136	129	157	131	153 ans = 136, 153

131	133	150	139	102	131	111 ans = 131, 111

152	115	124	118	140
101	143	133	141	117
ans = 152, 117

103	121	153	134 ans = 103, 134

121	133	130	137	129
122	157	120	142	134
118	142	130	144	133
ans = 121, 133

102	104	130	144
102	101	132	134
ans = 102, 134
---
[132 113 104 109] → 132, 109

[142 150 139 146 148] → 142, 148

[[133 138  98 122]
 [140 127 121 153]
 [132 115 148 135]] → 133, 135

[127 128 132 119 135 104] → 127, 104

[119 141 142 134 123 117 107] → 119, 107

[129 138 139 105 117 144] → 129, 144

[[134 125 134 129 134]
 [106 127 107 131 107]
 [132 130 132 124 132]] → 134, 132
---
[151 116 149 104] --> 104, 151

[[132 120 128 142 138]
 [142 127 144 154 134]] --> 138, 142

[104 124 142 110 126] --> 126, 104

[[145 138 114 130 139 121 138]
 [138 137 122 133 132 126 127]
 [124 115 118 120 136 128 150]] --> 138, 124

[[129 144 123 145 137 129]
 [136 150 108 145 134 134]] --> 129, 136

[[143 121 126 119 138 120 117]
 [135 149 123 135 106 145 141]
 [135 124 145 110 121 136 136]] --> 117, 135

[127 108 112 158 123 156 124] --> 124, 127
---
[[124 113 125 140 134 132 124 113 120 129 124 145 115 120 136]
 [126 128 125 140 125 128 122 127 129 123 123 131 130 120 134]
 [130 129 131 123 142 124 121 110 124 135 120 132 123 120 136]
 [124 112 124 138 130 134 128 119 121 129 128 144 116 124 131]
 [124 101 126 125 130 139 142 123 116 135 139 147 107 138 119]
 [130 126 130 116 128 130 137 132 127 132 135 126 125 138 120]
 [126 129 125 139 126 128 122 127 129 124 124 130 130 121 134]
 [126 118 126 130 123 133 135 133 125 127 135 134 123 134 123]
 [123 103 125 130 128 138 139 124 118 132 137 146 110 135 122]] -> 123

[[128 131 126 126 130 134 127 134 139]
 [139 127 128 113 148 126 118 130 119]
 [122 119 117 128 115 136 135 116 119]
 [137 112 137 138 136 117 142 136 123]
 [132 146 126 144 138 124 142 120 121]
 [121 131 156 113 129 135 135 126 128]
 [119 143 124 119 138 114 105 125 118]] -> 128

[[158 152 112 109 101 156 153 101 155 124 129 105]
 [144 131 117 132 116 129 135 144 155 122 157 108]
 [117 114 118 131 147 144  98 152 140 153 109 105]
 [155 131 129 150 147 118 142 136 155 152 138 105]
 [152  98 125 145 109 118 149 102 102 108 139 125]
 [140 157 133 128 106 113 146 112 109 118 110 117]
 [125 124 106 104 140 144 107 151 149 134 141 113]
 [157 110 152 132 121 123 151 138 127  99 139 152]
 [144 144 151 154  99 140 138 121 156 102 122 129]] -> 152

[[125 128 129 123 127 127 131 123 129 131 125 127 128 126]
 [127 128 128 125 127 127 129 126 129 129 127 127 128 127]
 [128 127 128 128 129 131 127 129 124 124 125 131 131 129]
 [127 127 127 127 128 128 127 128 128 127 127 128 128 128]
 [136 133 134 152 131 142 130 140 100 116 126 146 138 142]
 [133 135 137 147 129 137 135 133 105 124 126 142 135 138]
 [126 119 117 119 130 126 118 133 140 121 129 123 126 124]
 [126 129 131 127 128 130 131 125 122 127 123 132 131 129]
 [119 122 124 106 127 123 127 117 140 131 120 121 126 119]
 [132 127 127 138 131 135 125 137 116 118 127 137 134 134]
 [125 127 128 122 127 127 129 124 131 129 125 126 128 126]] -> 134

[[126 129 141 142 120 129 126 139 135 137 133]
 [131 127 111 105 140 126 131 109 116 117 119]
 [134 127 104 124 135 127 132 129 133 113 131]
 [128 126 118 126 137 124 130 125 125 118 127]
 [114 121 143 154 144 113 128 137 121 121 130]
 [128 129 132 135 123 129 127 136 134 132 132]
 [128 129 134 118 127 130 127 118 121 133 123]
 [128 129 130 134 124 130 127 134 133 131 131]
 [131 126 107 132 137 124 132 135 134 112 133]] -> 131
---
[[106 129 120 111 122 117 119 114]
 [130 131 127 133 128 138 127 128]
 [124 129 120 111 120 121 135 113]
 [136 131 128 129 129 115 140 136]
 [120 129 128 126 131 123 125 132]
 [149 132 136 146 129 126 141 143]
 [131 128 125 133 133 119 127 139]
 [130 131 127 132 133 124 133 139]] result: 120

[[125 120 129 143 131 116 120 129 128]
 [114 109 110 124 122 120 120 150 145]
 [138 132 126 121 132 138 137 142 139]
 [130 131 128 127 132 133 131 136 137]
 [137 136 140 134 137 126 136 124 126]
 [126 122 126 129 126 143 124 119 125]
 [129 123 128 132 133 134 130 140 142]
 [123 120 120 126 123 140 123 130 132]
 [138 135 151 152 146 123 131 116 123]] result: 129

[[134 137 137 134 133 139 134 134 136 135 134 134 135]
 [136 138 138 135 133 149 135 135 138 134 134 133 136]
 [135 136 136 135 133 138 134 134 135 135 134 134 135]
 [134 136 135 134 133 140 134 133 137 133 135 134 135]
 [133 132 133 133 134 131 133 133 132 135 136 135 134]
 [133 132 133 133 135 131 133 133 132 133 137 135 133]
 [134 134 134 134 135 136 134 134 135 134 134 134 135]
 [133 133 133 133 135 132 134 133 133 134 135 135 133]
 [135 137 136 135 134 141 136 133 136 133 133 135 134]
 [136 139 139 136 133 152 136 135 138 134 133 133 135]
 [136 139 138 136 133 146 135 135 137 134 133 135 136]
 [134 134 134 134 135 134 133 134 135 134 134 134 135]] result: 137

[[128 127 126 133 130 126 129 133 131 125 130 122 122 131 133]
 [133 127 110 124 133 128 131 129 132 117 130 111 129 145 125]
 [127 125 120 140 136 122 130 137 132 117 133 107 117 134 143]
 [132 127 113 123 133 127 130 126 129 119 128 114 132 140 125]
 [127 126 125 126 135 125 129 124 123 123 126 120 132 125 132]
 [120 124 138 145 136 120 128 135 125 125 130 118 115 113 152]
 [128 129 131 122 126 130 127 123 125 131 125 135 134 125 122]
 [128 127 124 113 135 127 129 113 117 125 120 127 145 122 121]] result: 126

[[139 132 128 128 130 132 125 122 127 143 127 119]
 [115 146 120 141 131 134 141 118 130 109 117 108]
 [123 134 124 133 130 130 134 123 129 121 124 118]
 [125 140 136 128 119 116 123 122 118 113 135 134]
 [127 135 135 132 120 125 124 124 128 122 133 127]
 [129 127 135 133 132 118 127 132 132 115 127 118]
 [117 131 120 124 129 123 132 129 120 126 117 107]
 [140 126 138 132 127 135 125 127 138 131 138 150]
 [122 145 149 124 132 143 123 137 138 107 120 154]] result: 128
